In the data rows, the value 500 means zero.
Each row is a point on one of a few hidden curves, and its group is its curve. The rows also spread widely along one direction, which tells nothing about the groups.
Each row in order, then its group:
tensor([656, 381, 464, 670, 518, 715, 455, 418, 634, 146, 675, 490, 352, 403, 616, 572]) ~ tz
tensor([488, 480, 467, 439, 520, 441, 510, 670, 486, 666, 486, 549, 501, 602, 537, 421]) ~ tz
tensor([592, 408, 544, 607, 534, 562, 561, 347, 578, 215, 569, 411, 332, 492, 582, 495]) ~ cf
tensor([269, 687, 424, 429, 445, 508, 376, 540, 360, 831, 372, 579, 857, 405, 379, 570]) ~ tz
tensor([509, 448, 435, 469, 604, 501, 525, 706, 496, 639, 523, 587, 464, 626, 617, 396]) ~ tz
tensor([554, 473, 460, 606, 439, 654, 432, 416, 574, 271, 590, 499, 481, 378, 497, 605]) ~ tz
tensor([515, 478, 488, 432, 514, 420, 516, 653, 491, 664, 491, 557, 505, 613, 531, 432]) ~ tz
tensor([629, 424, 617, 486, 579, 435, 645, 457, 561, 355, 504, 407, 276, 608, 575, 402]) ~ cf
tensor([395, 585, 579, 502, 401, 442, 491, 297, 432, 460, 428, 435, 606, 414, 360, 584]) ~ cf
tensor([614, 404, 460, 676, 449, 694, 458, 370, 635, 103, 652, 466, 359, 369, 536, 616]) ~ tz
tensor([244, 731, 482, 385, 313, 383, 397, 489, 317, 883, 304, 547, 879, 346, 224, 610]) ~ tz
tensor([482, 526, 465, 496, 514, 486, 444, 517, 472, 565, 487, 523, 604, 459, 508, 521]) ~ tz
tensor([629, 411, 436, 660, 502, 703, 452, 411, 629, 151, 667, 491, 383, 391, 583, 583]) ~ tz
tensor([654, 364, 472, 576, 520, 627, 505, 491, 629, 251, 612, 469, 320, 480, 578, 503]) ~ tz
tensor([357, 622, 585, 332, 540, 262, 592, 581, 358, 881, 308, 501, 622, 633, 445, 366]) ~ cf
tensor([619, 415, 495, 531, 503, 545, 529, 531, 602, 336, 581, 501, 328, 523, 540, 492]) ~ tz
tensor([531, 457, 548, 599, 527, 588, 508, 329, 546, 270, 549, 428, 422, 461, 531, 541]) ~ cf
tensor([369, 613, 488, 356, 459, 357, 486, 651, 392, 861, 377, 568, 674, 558, 388, 466]) ~ tz
tensor([281, 707, 591, 258, 512, 219, 572, 593, 300, 999, 223, 518, 749, 624, 367, 408]) ~ cf
tensor([ 13, 878, 537, 229, 463, 178, 437, 604, 119, 999, 105, 581, 999, 550, 226, 469]) ~ cf
tensor([457, 566, 583, 410, 527, 380, 583, 493, 432, 640, 406, 458, 509, 589, 435, 421]) ~ cf
tensor([541, 455, 450, 618, 462, 657, 424, 425, 584, 280, 586, 495, 475, 383, 520, 599]) ~ tz
tensor([254, 671, 525, 417, 489, 379, 469, 459, 326, 832, 331, 514, 799, 502, 386, 501]) ~ cf
tensor([714, 333, 471, 691, 537, 712, 469, 409, 680,  59, 700, 461, 272, 399, 645, 563]) ~ tz
tensor([235, 707, 536, 423, 434, 412, 443, 413, 317, 779, 326, 511, 801, 436, 331, 562]) ~ cf
tensor([216, 737, 489, 371, 349, 403, 379, 514, 308, 920, 307, 574, 912, 359, 245, 612]) ~ tz
tensor([772, 267, 493, 586, 584, 597, 569, 575, 683, 160, 717, 468, 146, 598, 697, 423]) ~ tz
tensor([741, 349, 585, 580, 564, 552, 661, 376, 665,  61, 618, 372, 102, 561, 625, 420]) ~ cf
tensor([547, 458, 472, 493, 489, 526, 473, 527, 535, 464, 527, 505, 462, 479, 517, 512]) ~ tz
tensor([438, 543, 457, 501, 496, 534, 420, 526, 463, 612, 483, 545, 648, 446, 492, 549]) ~ tz
tensor([549, 440, 489, 449, 516, 437, 527, 623, 519, 567, 516, 529, 430, 605, 526, 431]) ~ tz
tensor([694, 385, 490, 658, 389, 659, 477, 310, 675,   0, 679, 421, 271, 320, 498, 621]) ~ tz
tensor([586, 419, 539, 656, 526, 624, 525, 292, 588, 125, 599, 407, 343, 437, 573, 550]) ~ cf
tensor([439, 561, 455, 457, 475, 488, 447, 550, 450, 659, 453, 537, 635, 469, 476, 512]) ~ tz
tensor([676, 331, 495, 545, 544, 500, 548, 570, 621, 319, 611, 492, 248, 597, 612, 433]) ~ tz
tensor([622, 402, 494, 532, 500, 556, 512, 531, 597, 338, 583, 484, 333, 534, 538, 495]) ~ tz
tensor([396, 577, 435, 503, 471, 556, 397, 495, 446, 611, 491, 557, 685, 394, 478, 561]) ~ tz
tensor([462, 505, 545, 420, 620, 362, 591, 554, 417, 695, 420, 484, 507, 660, 577, 372]) ~ cf
tensor([577, 463, 586, 480, 589, 396, 625, 495, 506, 470, 480, 454, 336, 643, 606, 379]) ~ cf
tensor([469, 519, 479, 397, 504, 378, 510, 660, 448, 726, 443, 558, 542, 606, 474, 441]) ~ tz
tensor([488, 533, 585, 409, 523, 390, 629, 498, 467, 580, 408, 459, 428, 592, 488, 411]) ~ cf
tensor([370, 619, 541, 417, 515, 381, 541, 483, 391, 704, 379, 474, 597, 548, 412, 451]) ~ cf
tensor([373, 592, 473, 345, 468, 354, 493, 677, 381, 886, 384, 574, 665, 569, 397, 446]) ~ tz
tensor([782, 283, 470, 734, 550, 754, 496, 371, 719,   0, 750, 446, 203, 422, 686, 565]) ~ tz
tensor([581, 433, 487, 509, 505, 549, 508, 528, 568, 398, 557, 499, 393, 525, 522, 502]) ~ tz
tensor([362, 606, 459, 420, 478, 456, 423, 556, 407, 770, 395, 554, 747, 450, 452, 520]) ~ tz
tensor([387, 587, 446, 497, 476, 544, 402, 542, 433, 673, 476, 558, 707, 424, 472, 557]) ~ tz
tensor([503, 522, 582, 560, 393, 508, 532, 236, 506, 243, 484, 397, 448, 386, 396, 592]) ~ cf
tensor([416, 543, 547, 549, 488, 531, 487, 343, 476, 412, 466, 458, 568, 428, 464, 553]) ~ cf
tensor([481, 526, 478, 478, 486, 490, 461, 537, 474, 602, 478, 526, 590, 481, 497, 504]) ~ tz
tensor([457, 518, 546, 426, 644, 402, 598, 582, 424, 706, 423, 510, 519, 665, 600, 359]) ~ cf
tensor([416, 557, 481, 370, 492, 366, 509, 670, 416, 820, 406, 571, 605, 592, 435, 440]) ~ tz
tensor([546, 442, 461, 587, 502, 591, 457, 478, 555, 375, 558, 510, 492, 434, 571, 536]) ~ tz
tensor([718, 326, 453, 713, 493, 750, 464, 347, 717,   0, 735, 449, 233, 360, 603, 619]) ~ tz
tensor([584, 451, 576, 485, 601, 449, 638, 500, 511, 453, 496, 460, 318, 618, 614, 376]) ~ cf
tensor([887, 176, 480, 688, 613, 692, 598, 542, 776,   0, 812, 456,   0, 598, 776, 434]) ~ tz
tensor([498, 517, 482, 556, 379, 589, 433, 400, 547, 346, 531, 494, 522, 344, 422, 626]) ~ tz
tensor([434, 518, 449, 418, 621, 431, 496, 759, 414, 836, 461, 614, 599, 638, 575, 384]) ~ tz
tensor([840, 249, 472, 784, 468, 829, 507, 265, 807,   0, 813, 387,  66, 348, 640, 626]) ~ tz
tensor([654, 389, 480, 564, 516, 586, 504, 496, 617, 267, 610, 476, 319, 499, 560, 507]) ~ tz
tensor([489, 491, 528, 585, 513, 557, 513, 351, 510, 321, 529, 436, 471, 446, 534, 518]) ~ cf
tensor([352, 622, 476, 325, 471, 326, 485, 699, 358, 952, 349, 581, 690, 575, 393, 452]) ~ tz
tensor([486, 508, 442, 567, 493, 623, 422, 472, 512, 425, 556, 521, 570, 408, 504, 583]) ~ tz
tensor([216, 720, 563, 407, 419, 360, 455, 397, 294, 819, 308, 509, 832, 433, 288, 571]) ~ cf
tensor([484, 534, 487, 391, 503, 388, 503, 617, 447, 701, 456, 552, 538, 583, 441, 458]) ~ tz
tensor([414, 560, 488, 378, 472, 400, 487, 633, 427, 781, 419, 556, 594, 550, 426, 469]) ~ tz
tensor([306, 680, 553, 364, 510, 324, 517, 492, 342, 826, 321, 484, 706, 558, 381, 452]) ~ cf
tensor([774, 292, 466, 746, 432, 752, 497, 297, 761,   0, 768, 407, 172, 351, 586, 618]) ~ tz
tensor([425, 554, 481, 369, 486, 367, 497, 657, 410, 792, 405, 566, 590, 577, 439, 443]) ~ tz
tensor([487, 476, 464, 431, 574, 429, 509, 709, 464, 739, 490, 583, 544, 647, 554, 418]) ~ tz
